Here are some points:
[ 36  13  19  -8  -6   2 -42   1]
[ 23   0 -12  44  53 -44 -10  12]
[ 24   0  -2   5  13  -4 -21  14]
[ -3   0   4  -5 -18   0  -4 -10]
[ 25  -3  -6 -26  15  15 -31  23]
[  4  14   2  21 -61 -22  13 -41]
[ -2  -5 -19  34  41 -34   5   6]
[-27   8  15 -23 -40  37  -3  -1]
[  2  17  11 -36 -45  34 -18 -16]
[-12 -13   8  23 -26 -15  28 -23]
[-35   0  -6  31 -33 -25  58 -26]
[ 34  11   9  10 -11 -10 -37  -4]
[-13  -4 -22  -4  33   3   8  17]
[  5 -14 -14   0  25 -10  -3  20]
[ -5   2   2  58 -40 -44  39 -49]
[  8   8   2 -35   2  34 -24  18]
18 more points follow, each with its number after it:
[  0  -3   4 -30   5  21  -9   7] 0
[-18  -6 -13  13  16 -13  18  -3] 1
[-13   1   0   4 -35   0  11 -18] 2
[-20 -23  -8  12  14 -11  14  -6] 3
[-18   4   6 -11 -30  12  24 -12] 4
[ 11 -10 -21  60  38 -56  29  -8] 5
[-31  -9   1 -37  16  37   8  23] 6
[ -2  -7  -8  -2 -25  -5  -4 -21] 7
[  2  -6 -32  34  56 -38  13  11] 8
[ -4   6  -8  28  25 -25   2  -4] 9
[-52   3  -5 -20  -7  38  45  15] 10
[ -1   6  -5 -24 -16  22  -5  -3] 11
[-15 -14 -19  -1  40   2  19  27] 12
[ 38  11  20  44 -13 -52 -11 -27] 13
[ 31   7  11  39 -15 -38  -4 -19] 14
[ -1   2  10  -1 -37   4   1 -24] 15
[-44  -4 -13 -47 -34  55  33  -3] 16
[ 17  12  13 -14 -26  12 -19  -4] 17
Which three of these numbered points are nearest to each point below, ignoring the 3 directions in which the first points spread most? Their numbers follow each, nearest first.
[-48 -20   1 -12   9  20  41  13] > 6 13 14
[-29   6   5   1  -3  13  35   0] > 10 4 6
[ 18   4  29  36 -30 -34   6 -33] > 6 13 14
[-15  -2  12   2 -50   7  16 -30] > 15 2 12
[ 10 -19  -4 -20  25  -2 -25   9] > 3 7 0
[-36 -23 -26  34  46 -29  49   8] > 15 1 6
[-44 -14 -34  35  29 -17  47  10] > 2 8 1
[ 24   6  18   5   4 -12 -21 -11] > 6 0 13
[-69 -10 -18  -4 -12  24  72 -10] > 5 11 12
[ 16  20  14  10 -70   3 -16 -37] > 2 8 11
